Each row has a name. After each piece below comes the name of the row it's from, unless a question asks for something else. Each question is about the rows just above it.

Columns, left to right: Y J H G D X R
mafa: [-20  25 -36 -39  81 -53 -17]
Tifef: [-20  25 -36 -39  81 -53   2]
tumip: [-75 -45 -43  57   5  -4 -95]
Count the entries of [-75 -45 -43  57   5  -4 -95]: : 7
[  2 -95] is in which column, read top down? : R

Columns, left to right: M L P A B U N
mep: [ -2   6   6  -1 -15  24  21]
soror: [ 1  0 -6 -1 11 26 38]
Zor: [ 3 -3 52 52 61 36 31]
ruke: [-5  8  5 40 38 44 30]
perel: [ 2 -5 56 53 53 25 25]
tugid: [ 3 -4 -3  3  9  1 32]
Til: [  9 -12  49  59  74  34  34]
big: [-5  8  5 40 38 38 24]
patu: [ 0 12 -1 -1 55 46 32]
Which column holds [25 32 34 24 32] top down? : N
Count the entries of [ 3 -4 -3  3  9]: : 5
[38 46] is in which column, read top down? : U
Which column holds [-1 52 40 53] top down? : A
Which column holds [ 1  3 -5] top down? : M

Columns, left to right: F Q T Z
zamab: [-19  22  -1 -14]
Poveb: [ 22 -52 -39  25]
pas: [-2 11  1 -9]
pobi: [ 9  4 -6 11]
kezi: [  9   4 -87  65]
dag: [  9   4  79 -85]
[-39   1  -6] is in which column, read top down? : T
Where do [11  1] appear? : pas

Columns, left to right: kaz rovud rin did bemag Fatu kefez
fam: [-22 -51 -45  82 -67 -10   6]
mis: [-59  46 -82  28 -46 -11 -98]
Vovez: [-22 -45  82 -51 -31  29 -70]
mubim: [ 25  10  85 -46  44  10   3]
Momig: [ 15  41  16 -10  38  20  -7]
tiro: [-40  29 -31 -10  -9  19 -70]
How many entries does [-40  29 -31 -10  -9] have? : 5
which: [ 29 -31 -10  -9  19 -70] : tiro
The row with [-22 -51 -45  82] is : fam

Columns, left to right: riv vido seg Mor bas Kob Lom budu ginom Sibo
Nup: [ 43 -22  35  45 -49 -41 -26 -12  -2  29]
moket: [ 25 -48   9 -27  47  34  29 -31  62  -7]
Sudas: [ 38  -6  47  47 -27 -40 -26   4  19  38]
Tivub: [ 36 -91  41 -14 -26 -47  -8   5 -20  -6]
puvup: [ 25 -48   9  12 -28  34 -60  49 -38 -63]
miz: [ 36 -91  41 -14 -26 -47 -60  49 -38 -63]
Which column holds this, read top down? [-26  -8 -60] : Lom
which: [ 47 -27] : Sudas
which: [ 47  47 -27 -40 -26] : Sudas
Which column holds [38 36 25] top down? : riv

Columns, left to right: K C E W
nog: [-47 -10  10  34]
nes: [-18 -10  10  34]
Nobal: [-24  32   3  89]
kipid: [-49  58 -10  18]
nati: [ 25 -22  20  21]
guduv: [  3 -24  32  24]
[ 10   3 -10  20  32] is in which column, read top down? : E
How many entries does [ 25 -22  20  21] have? : 4
Count the entries of [-18 -10  10]: : 3
Count the entries of [-49  58 -10]: : 3
Which column holds this, read top down? [34 89] : W
Count the entries of [ 25 -22  20]: : 3
Where do [  3 -24  32] appear? : guduv

Columns, left to right: las dasak tilil donef kig
nor: [-11   7  15  11   9]
nunak: [-30  -9   7  15  11]
nadop: [-40  12 -52 -35  77]
tator: [-28  64  20  12  46]
lun: [-12  -6  12  20 -29]
which: [-9  7 15 11] : nunak
which: [12 20] : lun
which: [-40  12 -52] : nadop
Count the entries of [-40  12 -52 -35  77]: : 5
Number of entries in [-11   7]: : 2

